Families of rows that turns and mirrors carry onto each other, the same ones carrying the whole set onto itself: the rest of each named row's family, in list order:
6 families of 5 rows:
tig: [ 0.22 -0.98 -2.37 -2.06 -1.75 -1.72 -0.40 -2.59 -0.50 -0.39 -1.77 -1.52
  0.80  2.95  2.72 -0.17  3.90  0.50 -3.18 -0.28 -1.29  1.63  3.25]
vot: [ 1.16 -1.98  0.82 -0.02  2.63  0.92 -2.91 -2.29 -1.35 -1.35 -3.90 -3.05
  1.80 -1.61 -0.90  0.37  0.61 -2.52  2.16 -0.75 -2.19 -1.53  0.70]
Niput: [ 2.42  1.46 -0.55 -0.53  4.01 -0.26  2.81 -3.96 -3.75 -0.33 -0.32 -1.52
 -0.64  2.62  0.66  0.23  3.90 -3.41 -1.96 -1.98 -1.75 -5.04  2.01]
nodol: [ 1.18 -1.58  3.25  1.49  3.07  0.51 -0.93 -3.29 -0.88 -2.76 -2.45 -2.90
  1.66 -2.73  2.00  1.91 -1.01 -3.06  1.27 -1.14 -2.50 -1.32 -0.07]
Dofik: [-0.17  2.87  1.16  1.61 -4.17  1.37 -0.32 -3.31 -2.60  0.98 -1.51  1.03
  1.78  0.56  2.20  0.94 -0.26 -4.69  0.57 -0.96  0.33 -2.85  2.59]
risek: [ 1.87  0.12 -2.43 -1.84  3.46 -0.74  3.33 -3.56 -3.41 -0.52 -1.19 -0.40
 -1.57  3.39  0.07  0.75  2.95 -3.39 -1.34 -1.51 -1.76 -3.21  1.35]
zene: [ 0.14  0.68  1.72  1.71 -0.97  1.31  2.37 -5.48  0.64 -2.98 -0.87 -4.34
 -1.65 -1.69  5.52  1.99  4.00 -1.53 -1.93 -3.74  1.39 -1.02  3.55]
fas: [-0.68  1.16  1.12  0.26 -2.85  2.97  1.18 -3.70  0.13 -1.73 -0.78 -2.74
 -3.11 -1.29  2.63  2.54  5.10 -2.11 -0.91 -2.77  2.54 -1.99  4.63]
ledob: [ 0.45  0.85  0.97  0.98 -0.43  2.81  1.24 -5.14 -1.03 -4.12 -1.30 -4.44
 -1.04 -0.33  4.15 -0.20  5.18 -0.81 -2.22 -1.89  2.67 -2.18  4.75]
zizuf: [-0.75 -1.54 -1.56 -2.39 -0.69 -1.11  0.64 -1.27 -0.21 -1.22 -1.85 -2.28
 -1.25  2.61  1.87  1.37  4.68  0.97 -3.17 -0.09 -0.56  1.30  3.68]
fis: [-0.49  1.97 -3.25 -0.77  3.33  0.30  4.38 -3.30 -2.47 -0.07 -0.92 -0.96
 -2.05  2.69  1.55  0.62 -0.02 -3.40 -1.21 -2.86 -2.88 -2.71  1.02]
girur: [ 1.59 -0.77 -0.86 -0.92 -0.81 -1.01 -0.34 -2.99  0.98 -1.01 -0.65 -2.21
 -0.76  2.56  1.28  0.02  3.23  3.09 -2.86 -0.75 -0.77  1.82  2.02]
vufug: [ 0.29  2.43  1.51  2.57 -4.54  1.73 -0.53 -3.29 -0.72  0.05 -1.42  0.46
  1.49  1.22  0.69  0.51 -1.75 -1.45  0.95 -0.23  0.43 -1.99  1.15]
semo: [-1.59  1.67  0.82  1.27 -4.16  1.82 -0.20 -2.08 -2.30  0.51 -2.95  0.41
  0.56  0.21  1.17  1.62 -0.94 -3.99  1.98 -0.44  0.75 -1.74  2.56]
maf: [ 2.50 -0.50  1.69  1.20  3.27  1.40 -2.17 -4.17 -0.80 -1.30 -2.04 -2.44
 -0.26 -1.10 -1.64  1.08  0.08 -0.82  2.85 -1.47 -2.09 -2.18 -0.20]
zeg: [ 2.57  1.77 -1.43  0.43  2.77 -0.46  2.86 -5.07 -2.67 -1.22 -0.16 -0.69
 -0.61  4.66 -0.06 -0.01  1.93 -0.84 -1.42 -1.06 -2.09 -4.36  0.79]
kosib: [-0.27  0.98  1.82  1.15 -1.45  2.75 -0.06 -3.50  0.23 -1.75 -1.76 -4.88
 -1.74 -1.65  2.38  1.49  5.70 -1.06 -1.06 -3.10  1.81 -2.49  4.87]
lunaz: [ 1.32 -0.86 -0.71 -1.56  1.67 -1.85 -0.76 -3.33 -2.63 -1.12 -1.62 -1.57
  0.59  1.99  3.92 -0.79  3.13  1.43 -2.35  0.42 -1.27  2.48  3.60]
pelik: [-1.37  2.04 -0.72 -0.05 -0.94  3.35  2.51 -3.98  1.24 -2.18  0.13 -3.38
 -3.72 -1.67  3.33  2.20  2.75 -2.36 -1.49 -4.33  0.60 -1.68  3.24]
Teded: [ 0.31  2.41  2.06  2.21 -3.47  1.37  0.10 -2.87 -3.27  0.78 -1.77  0.42
  1.46  0.05  4.09 -0.93 -0.45 -2.47 -0.11 -0.79  2.04 -0.11  3.39]
didi: [ 1.09 -0.90  2.03  1.18  2.73  1.96 -3.21 -4.17 -2.63 -3.28 -3.16 -2.73
  1.79 -2.24  1.69  0.37  0.28 -2.37  2.59  0.24 -0.92 -1.49  1.87]
lozel: [-3.58  2.87  0.00  1.23 -2.95  1.67  0.98 -1.12 -1.09  0.49 -2.08 -0.36
 -0.18  0.39  2.45  1.83 -2.72 -2.62  0.53 -0.96 -1.19 -0.87  2.51]
bemu: [-0.21 -1.26  0.22 -0.34  0.84 -2.83  1.61 -2.41 -0.48 -1.94 -1.65 -2.88
  0.96  2.19  4.50  0.91  2.34  1.18 -3.98 -0.22 -2.12  1.95  2.45]
bube: [ 0.40  2.61  1.31  2.40 -2.10  2.78  0.68 -5.70  0.61 -1.87 -0.41 -3.51
 -2.77  0.29  2.23  1.89  4.41  0.60 -0.16 -3.05  1.75 -2.79  4.13]
Pezo: [-2.24 -0.37 -1.35 -2.30  0.81 -0.50  0.49 -0.53  0.86 -1.87 -0.55 -2.58
 -1.34  1.21  2.58  1.71  1.51  1.02 -3.50 -0.14 -2.97  1.52  2.84]
gola: [ 3.10  1.08 -0.16  0.32  3.99  0.56  3.29 -3.96 -4.77 -1.49 -1.19 -0.96
  0.78  2.15  1.68 -2.24  1.39 -3.42 -1.60 -1.37 -0.14 -3.84  1.04]
zib: [-0.40 -0.51  0.94 -0.80  3.34  2.53 -1.00 -1.95  0.25 -2.88 -1.09 -2.57
 -0.91 -2.99  0.17  2.46 -0.97 -3.33  0.77 -1.66 -3.05 -1.85  0.21]
Zos: [-1.57  2.08  2.13  3.42 -3.47  0.22  1.74 -3.22 -1.84 -0.20 -2.89 -0.97
  1.75  0.39  4.60  1.13 -1.88 -2.97  0.48 -1.26  0.09 -0.94  2.28]
far: [ 1.13 -1.77  1.54 -0.56  3.25  1.38 -1.29 -1.68 -1.77 -1.74 -2.72 -1.82
  0.08 -1.55 -1.62  1.87  0.51 -3.75  2.16 -0.36 -1.91 -2.63  0.44]
Dosiz: [ 1.90  0.72 -0.88  0.93  4.10 -1.46  4.62 -5.27 -3.40 -1.38 -1.47 -1.80
  0.08  2.40  3.15  0.15  0.99 -3.55 -1.21 -2.70 -2.30 -3.06  0.41]

The rest of the family of girur: vufug, maf, zeg, bube
The rest of the family of Pezo: fis, pelik, lozel, zib
The rest of the family of zene: nodol, bemu, Zos, Dosiz
The rest of the family of ledob: lunaz, Teded, didi, gola

Families of rows that turns and mirrors carry onto each other, the same ones carrying the whole set onto itself: the rest of each named row's family, in list order:
5 families of 6 rows:
Rezun: [ 0.32  3.97 -3.66  1.01 -0.04 -2.72  2.67 -5.07  3.42 -0.21  2.86  0.46
 -5.52 -3.65 -1.05 -0.85 -0.88  4.68  1.20 -1.55 -6.22  1.60]
Mev: [ 1.21  3.24 -5.11  0.44 -0.38 -2.05  2.89 -3.79  4.41 -1.41  1.26  0.24
 -5.26 -4.12 -1.73 -1.45 -0.38  3.79  0.93 -2.77 -6.51  0.99]
daka: [ 2.48  0.34 -6.12  1.75  3.04  0.24  3.26 -4.06  2.33 -0.96 -3.02 -1.02
 -4.60  2.30  1.74  1.40 -1.20  4.54  1.93  1.93 -6.23  1.43]
Renas: [ 2.20 -0.37 -3.02  1.25  0.92 -1.61  1.87  0.69 -0.39  2.03 -2.72 -2.04
 -5.07  0.33  4.77  3.74  1.32  1.01  0.72  2.48 -3.24 -0.74]
sis: [ 2.11  4.06 -4.13  1.30 -0.30 -2.50  2.54 -4.89  3.93  0.04  2.80  0.33
 -5.19 -2.98 -1.79 -0.60 -0.43  4.75  0.57 -2.30 -6.06  1.08]
Duva: [ 3.93  1.75 -3.37 -0.81 -1.32 -2.84  0.38 -1.18 -0.31 -0.03  1.53 -2.02
 -3.51 -6.02  1.38  1.05  1.09  0.58  2.32 -3.88 -5.08  0.39]
Sufez: [ 2.04 -0.25 -5.99  2.01  0.83 -0.36  4.27 -3.63  2.33 -1.22 -2.67 -0.91
 -4.53  2.46  2.77  2.61 -1.67  4.48  1.72  2.09 -5.19  1.85]
sez: [ 2.79  1.78 -4.00 -1.40 -2.41 -2.19  0.20  0.36  0.24  0.51 -0.36 -1.64
 -2.73 -6.39  1.79  1.65  0.99  0.95  1.68 -3.45 -5.06  0.38]
fal: [ 1.39 -0.36 -3.92 -3.93  0.65 -1.03  1.34 -1.70  0.69  1.16  0.18 -3.82
 -5.51 -3.41  3.57 -0.52 -0.67  4.97 -1.24  2.79 -4.45  1.27]
zolen: [ 3.83  1.78 -2.96 -1.41 -1.96 -1.45 -0.19 -0.61  0.00  0.47  1.19 -1.71
 -2.88 -5.46  1.67  1.47  1.53  0.86  1.88 -3.96 -4.46  0.72]
zudo: [ 2.64 -0.11 -1.57  1.05 -0.72 -1.65  1.59  0.58 -0.77  3.28 -1.72 -2.71
 -4.88 -1.39  4.24  2.97  1.32  0.98  0.35  1.41 -2.20 -1.17]
Tobo: [ 2.67  3.22 -3.43  1.87  0.29 -3.68  2.67 -0.91  3.35  2.71 -2.17  0.16
 -1.18  1.67  0.88  1.98  0.91  2.01  5.36 -0.06 -6.64 -0.50]
nef: [ 2.54  3.66 -3.24  1.97 -0.58 -3.45  2.38  0.51  4.42  2.47 -2.65  0.42
 -2.20  0.79  0.68  0.89  1.42  2.03  5.19 -0.53 -5.11 -1.15]
sud: [ 1.69 -0.05 -6.96  0.93  1.47  0.17  3.02 -4.28  2.14 -1.31 -2.29 -1.50
 -5.55  1.72  2.66  0.94 -1.02  5.55  1.04  2.45 -5.43  1.83]
fud: [ 0.19  0.40 -3.82 -3.93  0.98 -1.92  1.58 -2.45  0.79  0.45  0.77 -2.78
 -5.43 -3.62  2.76 -1.07  0.00  5.09 -2.03  2.38 -6.07  1.46]
niba: [ 2.65  4.02 -3.28  2.12 -0.48 -3.81  2.21 -0.91  4.24  2.13 -2.05  1.07
 -2.05 -0.11 -0.42  1.51  0.99  3.18  5.39 -1.13 -6.76 -0.87]
pag: [ 3.51  1.48 -3.18 -0.55 -2.15 -2.51  0.08 -0.10  0.20  1.33  0.17 -0.62
 -2.51 -5.15  0.84  1.67  1.99  0.12  2.92 -3.74 -5.33 -0.15]
sibuk: [ 0.94  0.58 -3.57 -4.06  0.05 -1.61  1.59 -2.24  0.90 -0.18  0.68 -3.94
 -4.47 -4.34  3.29 -1.72 -0.49  5.39 -0.71  1.19 -4.87  2.25]
bol: [ 2.83  0.59 -1.86  0.82 -1.15 -1.51  2.69 -0.31 -0.36  2.76 -1.91 -2.44
 -5.19  0.11  4.66  3.79  0.97  1.91  0.48  2.53 -1.74 -0.73]
Tute: [ 1.21  0.55 -3.78 -4.29  0.27 -1.60  0.72 -3.16  1.57  0.01  0.90 -2.81
 -4.74 -3.59  3.09 -0.96 -0.68  5.33 -1.53  2.29 -4.65  1.76]
Fif: [ 1.89  1.08 -6.74  1.86  1.85 -1.48  3.70 -2.83  2.82 -0.26 -3.73 -1.51
 -5.25  2.73  1.44  1.23 -0.33  5.33  1.93  2.69 -5.09  1.79]
Siteb: [ 2.75  0.21 -1.78  1.08 -0.84 -2.29  2.83  0.00  0.39  3.71 -2.19 -2.73
 -5.60  0.66  4.62  2.86  0.54  1.08  1.29  1.76 -2.13 -0.28]
per: [ 2.08  3.30 -2.91  3.57 -0.31 -3.02  2.71  0.17  3.31  2.98 -3.57  0.95
 -2.58  0.35  0.82  2.66  0.88  2.30  4.42 -0.97 -5.93 -0.30]
med: [ 0.74  0.94 -4.43 -3.63  1.58 -0.71  1.44 -3.16  1.04  0.63  0.67 -3.35
 -6.36 -4.77  2.03 -1.14 -1.13  4.03 -1.55  1.35 -4.44  1.51]
ginon: [ 0.61  3.89 -5.05  1.52 -0.25 -1.61  3.10 -5.11  4.34 -0.75  1.42  0.02
 -5.79 -1.95 -1.89 -0.50 -0.91  5.04  0.97 -1.42 -6.30  0.83]
gazo: [ 2.90  0.74 -6.63  2.02  1.01 -0.34  3.61 -4.98  2.31 -0.83 -2.89 -0.93
 -4.21  2.14  2.44  2.10 -0.75  4.75  1.44  2.44 -5.93  1.85]
dagu: [ 2.18  1.49 -3.01 -2.43 -0.93 -2.35  0.98  0.27 -0.30  1.45  1.15 -0.66
 -2.87 -6.33  0.70  0.79  1.64  1.23  1.57 -3.15 -4.71  0.24]
Vuvud: [ 2.17 -0.67 -2.33  1.09 -0.37 -1.99  2.99 -0.14 -0.90  3.20 -2.64 -1.21
 -5.31 -0.49  4.67  3.33  0.60  2.01  0.11  1.45 -1.68 -0.76]
zezu: [ 1.61  4.48 -4.90  1.37 -0.07 -2.05  2.57 -3.87  3.47 -0.38  2.20 -0.25
 -6.46 -3.20 -2.67 -0.39 -0.27  4.00  1.68 -1.86 -6.05  1.61]
Gor: [ 3.86  3.80 -2.81  1.85 -0.74 -3.13  2.54 -0.37  3.84  2.86 -2.03  0.46
 -1.99  0.98  1.36  1.81  1.78  2.54  5.21 -0.28 -6.79 -0.76]

The rest of the family of Gor: sis, zolen, bol, Tute, gazo
The rest of the family of per: Mev, Renas, Fif, med, dagu
The rest of the family of ginon: fal, zudo, sud, niba, pag

Families of rows that turns and mirrors carry onto each other, the same ones carrying the whole set onto itself: the rest of each named row's family, in list order:
5 families of 4 rows:
Pok: [-0.57  2.43  0.62 -3.28  0.57  0.65  1.45 -1.79]
fepo: [ 1.66  0.24 -1.92  0.02 -0.51  0.45 -0.69  2.47]
Por: [ 1.17  2.29 -3.87 -2.22 -1.85  5.83 -1.68  1.55]
Non: [ 1.21  0.75 -5.41 -5.79 -2.34  3.34  1.26 -1.13]
demul: [-2.00  2.87 -0.21 -3.81 -1.92  0.22  1.32 -1.96]
Faf: [-0.05  1.56 -4.71 -5.22 -1.35  5.05  0.35 -2.40]
sut: [ 0.49  0.33 -3.07 -3.50 -2.31  4.58 -2.90  2.38]
Tem: [-0.84 -0.15 -1.65 -0.18 -1.52 -0.85 -0.79  0.89]
tun: [ 1.39  2.59 -5.16 -4.01 -1.43  3.30  2.81 -2.06]
bine: [ 2.71  0.73 -5.03 -5.21  0.19  3.42  1.48 -0.94]
Niz: [-0.70  0.44 -0.81 -2.23  0.12  0.37  3.10 -1.89]
Zuzo: [-0.77  2.81 -1.96 -3.02  0.34  0.10  1.07 -3.52]
tota: [ 0.79 -0.56 -1.43 -0.21  0.61  0.34 -0.67  1.20]
Ludiv: [ 1.69  0.22 -4.19 -4.82  0.10  3.41  2.96 -1.41]
gatu: [ 2.46  1.53 -4.61 -2.76 -2.72  4.02 -0.68  2.90]
Kesa: [-0.66  1.76 -0.39 -1.35 -1.12 -0.39 -2.51  1.12]
tive: [-0.09  2.71 -3.40 -2.24 -3.43  3.71 -3.15  1.69]
gefop: [-0.64  2.27 -3.74 -2.61 -3.97  5.00 -1.67  1.25]
fateg: [-0.29 -0.61 -0.17 -1.17 -1.59  0.99 -0.54  2.87]
Zetim: [-2.27  2.01 -0.88 -4.51 -1.08  1.45  1.14 -3.10]

The rest of the family of sut: tun, Zuzo, fateg
The rest of the family of Faf: Niz, gatu, Kesa
The rest of the family of Non: Pok, Por, Tem
The rest of the family of Zetim: fepo, Ludiv, tive

Families of rows that turns and mirrors carry onto each other, the same ones carrying the whole set onto itself: the rest of each named row's family, in list order:
5 families of 6 rows:
vidiv: [-0.66 -0.93 -1.16 -4.85 -0.62  3.15 -0.25  0.18 -0.44  2.66  0.32 -0.22
  2.18 -0.83 -2.05 -0.25]
kug: [-1.70  2.97  0.63 -1.17  0.07  0.03  2.66 -3.16  0.42  3.32  1.65  0.73
  1.83 -0.07  1.65  2.74]
ton: [-0.53  2.17  0.10 -0.04 -1.75 -2.51  1.74  1.21 -2.77 -0.40 -2.24 -1.90
  3.18  0.56  0.59  1.29]
bibu: [ 1.28  0.55 -0.52  1.39  0.32  1.14  2.16 -2.43 -0.37 -0.08  1.29 -4.23
  0.30  2.12 -1.45 -2.09]
guz: [-1.64 -0.57 -0.30 -1.16 -0.90  0.02  1.11  2.07 -1.54  1.29 -3.34 -0.26
 -0.43 -3.85 -1.59  2.16]
Baz: [-1.56  1.33 -0.14 -3.84  3.17  1.89 -0.43 -0.58 -1.16 -0.10  1.84 -3.78
  0.27  2.28 -2.14  1.47]
sorok: [ 0.92  4.86 -0.09 -2.82  1.82 -1.64 -1.99 -0.74 -0.39 -1.04  0.54 -0.44
 -0.95 -0.84 -0.60  1.78]
tese: [-0.86 -0.01 -0.24  3.15  1.93 -1.60  2.53 -2.02  3.21  0.10  1.09  0.26
  1.00  0.48 -0.11  0.22]
vuzag: [ 0.27 -0.35 -0.56 -2.13  1.10  2.96  0.82 -2.99  2.35  2.46  3.56  0.71
  0.98 -0.36 -1.18  0.67]
zal: [ 2.86 -1.40 -0.14  1.27 -0.69 -0.10  0.77  0.08  1.16 -1.23  0.79  0.71
 -0.12 -3.41 -1.84  2.88]
samo: [-1.88 -1.52 -1.07  0.72  3.27 -0.01  2.69 -1.20  0.36 -1.04  3.65  0.77
  0.00  3.52  0.07  0.34]
Fetav: [ 3.13  0.35 -0.64 -1.63  0.32  0.75 -1.62  1.02 -1.02 -2.33  0.15 -2.23
 -1.15 -1.77 -3.20  0.99]
Ridap: [ 0.61  3.80  0.59  1.59  0.86 -2.46  1.88 -2.13 -0.31 -1.17  1.35 -2.37
  1.26  2.11  0.91  1.71]
mir: [ 1.62  1.46  0.19 -1.18  1.04  0.34 -3.53 -0.68 -1.80  0.01  1.29  1.34
 -4.00  1.08 -1.19  0.79]
geb: [-0.66  0.79 -1.54  0.33  3.19 -0.53  0.59 -0.57 -1.14 -1.75  0.68 -0.40
 -4.59  0.84 -1.25 -1.92]
rok: [ 0.24  2.36  0.29  0.24  3.34  0.35  0.47 -2.54  1.09 -0.30  1.64 -1.86
 -3.61 -1.21 -1.74  1.86]
kapen: [ 0.17 -1.75 -0.55  1.71 -2.45  0.65  3.33 -0.24 -1.00  1.22 -1.30 -2.27
  2.58  0.06 -0.78 -1.25]
dav: [-1.94 -0.54 -0.93 -3.75  2.21  2.20  0.81  1.13 -4.10 -0.29  1.04 -1.17
 -3.14  0.48 -1.77  1.70]
vuz: [-2.55 -2.16  0.23 -0.35  0.05  0.70  3.12  0.04  0.89  2.14  0.73  0.89
  3.14 -0.99 -0.21  4.24]
kal: [ 1.55  0.08  0.61  3.36  0.30 -1.08 -0.14 -1.50 -1.15 -0.76  2.12 -0.01
 -0.96  4.29  0.30  0.32]
togi: [ 0.08  2.37  0.09 -1.05 -0.68 -2.38  0.18  0.34  0.24  0.43 -0.98  2.56
  1.27 -3.16  0.51  3.42]
tima: [-2.03 -2.26 -0.13 -0.11  1.49  1.23  3.67 -0.57 -1.08  0.97  2.42  2.22
 -2.27 -1.23 -0.03  3.98]
Ridu: [-1.75  0.50 -1.31 -1.57  0.82 -0.85 -0.43  2.09 -1.47 -0.54 -2.88 -2.85
  1.54  1.20 -1.96 -2.12]
mim: [-1.90 -2.11 -1.56  1.30  0.03 -1.35  2.44  1.62 -1.39 -0.08 -1.87  2.52
 -1.90 -1.75 -0.25 -0.54]
Telu: [-3.11 -2.61 -1.76 -1.99  0.87  0.10  1.75  2.77 -2.85 -0.55 -0.23  0.28
  1.71  2.57 -0.69 -0.53]
gedi: [-1.24  0.13  0.32 -3.04 -0.66  2.54 -1.13 -0.32 -4.26  2.93  0.82 -0.45
 -0.54  3.53 -0.43  0.43]
duko: [ 0.24 -1.39  0.06  1.45 -2.29 -1.08 -0.46  1.92 -3.75 -0.04 -1.59  0.20
  1.03  3.03 -0.02 -0.12]
Dokan: [ 0.68 -1.08  0.28  0.36 -1.63 -0.34 -1.31  0.66 -1.44  1.64 -0.51  4.29
 -1.73 -1.35 -0.06  2.26]
nam: [-2.07  3.84 -0.01 -4.45  0.00  0.61  0.40 -0.92 -2.58  2.64 -0.40 -1.77
  1.64  0.85  0.21  0.87]
Vefus: [-0.98 -1.04  0.98  0.55 -0.75  1.87  1.29 -2.50 -1.22  3.78  2.75  2.36
 -0.14  2.46  1.09  2.48]

The rest of the family of samo: geb, dav, tima, mim, Telu
The rest of the family of kug: ton, sorok, Ridap, togi, nam
The rest of the family of vuzag: vidiv, bibu, zal, Fetav, kapen

